[[ 18   4  16 -19  17  12 -23]
 [  4  -1   7  -5   5   4  -9]
 [ 13   1  13 -15  13  11 -21]
 [  9   5  -8  -1  22  19 -15]
 [ 10   6  -9   0  25  21 -15]
 [ -9  -5   8   1 -22 -18  15]
 [-10  -5   8   2 -24 -20  15]
 [-14  -8  13   6 -29 -29  11]
 [ -5  -3   7   2 -13 -14   8]
 [ -6  -3   9   3 -17 -17   8]
 [ -6  -3   9   3 -17 -17   8]]
:
[[ -6  -3   9   3 -17 -17   8]
 [ -6  -3   9   3 -17 -17   8]
 [ -5  -3   7   2 -13 -14   8]
 [-14  -8  13   6 -29 -29  11]
 [-10  -5   8   2 -24 -20  15]
 [ -9  -5   8   1 -22 -18  15]
 [ 10   6  -9   0  25  21 -15]
 [  9   5  -8  -1  22  19 -15]
 [ 13   1  13 -15  13  11 -21]
 [  4  -1   7  -5   5   4  -9]
 [ 18   4  16 -19  17  12 -23]]

[[-19  -2   9  -5   5 -32   7]
 [  5   8  -9 -17   4   8  -9]
 [  4  -8  -3   0 -24  15   2]
 [ -3  -6  -8  16 -14   3 -11]
 [ -2  -1   0   1  12   2  29]]
:
[[ -2  -1   0   1  12   2  29]
 [ -3  -6  -8  16 -14   3 -11]
 [  4  -8  -3   0 -24  15   2]
 [  5   8  -9 -17   4   8  -9]
 [-19  -2   9  -5   5 -32   7]]

[[  3   1  -5  -5   2]
 [ -1   1  -2  -1   3]
 [ -4  -7  26  23 -19]
 [  3   2  -8  -7   4]]
:
[[  3   2  -8  -7   4]
 [ -4  -7  26  23 -19]
 [ -1   1  -2  -1   3]
 [  3   1  -5  -5   2]]

[[ 26   4 -21   4  -9  -3  28  -1  14  -3 -29   0  32  20 -10  17]
 [ -1  -1  -3  -1   1   0   0   1   0   2   1  -3   1   0   3  -1]]
:
[[ -1  -1  -3  -1   1   0   0   1   0   2   1  -3   1   0   3  -1]
 [ 26   4 -21   4  -9  -3  28  -1  14  -3 -29   0  32  20 -10  17]]

[[  4  -3   6   6]
 [  0   7   3   3]
 [ -1   3  -2   5]
 [ -1 -25 -21  17]
 [  6 -11 -26  16]
 [  7  -2  -8   1]
 [ -5  -8 -10  -2]
 [  1 -33  -8   6]]
:
[[  1 -33  -8   6]
 [ -5  -8 -10  -2]
 [  7  -2  -8   1]
 [  6 -11 -26  16]
 [ -1 -25 -21  17]
 [ -1   3  -2   5]
 [  0   7   3   3]
 [  4  -3   6   6]]

[[ 22 -14  -9 -17 -15 -15 -13   6 -14  31  26   6 -14  27 -17 -12]
 [ 23 -14  -9 -15 -16 -15 -14   7 -17  30  30   4 -15  27 -16 -13]]
:
[[ 23 -14  -9 -15 -16 -15 -14   7 -17  30  30   4 -15  27 -16 -13]
 [ 22 -14  -9 -17 -15 -15 -13   6 -14  31  26   6 -14  27 -17 -12]]

[[-11 -11  18 -15  10 -12]
 [  7   6  -7   6  -7   5]
 [  8   8   6  -5  -9  -5]
 [-10  -9  22 -17   8 -14]
 [-14 -14  12  -9  13  -7]
 [ -6  -6  18 -14   5 -12]
 [ 13  13   6  -5 -14  -5]
 [ 12  12  26 -22 -13 -19]
 [-14 -14  12  -9  13  -7]]
:
[[-14 -14  12  -9  13  -7]
 [ 12  12  26 -22 -13 -19]
 [ 13  13   6  -5 -14  -5]
 [ -6  -6  18 -14   5 -12]
 [-14 -14  12  -9  13  -7]
 [-10  -9  22 -17   8 -14]
 [  8   8   6  -5  -9  -5]
 [  7   6  -7   6  -7   5]
 [-11 -11  18 -15  10 -12]]
---
[[ 16 -16  31  -9]
 [ -7   8 -12   3]
 [ -8  10 -12  -6]]
:
[ 16   8 -12]

[[ 10  -2   2 -11  29]
 [ 10 -19   0   8  19]
 [  0  -2   8 -14  29]]
:
[ 10 -19   8]

[[-23  -1 -12  -7]
 [ -7 -13   3  -4]
 [-13  19 -10  18]
 [-18 -20   3  16]
 [-18  -6  25   3]]
:
[-23 -13 -10  16]

[[18 19 23]
 [ 2 24  6]
 [19 18 24]
 [ 2 25  5]
 [18 19 24]]
:
[18 24 24]

[[-14 -26   9 -15]
 [ 13  29 -21   3]]
:
[-14  29]

[[-10  26]
 [ -7 -24]
 [-19   1]
 [-17  17]]
:
[-10 -24]
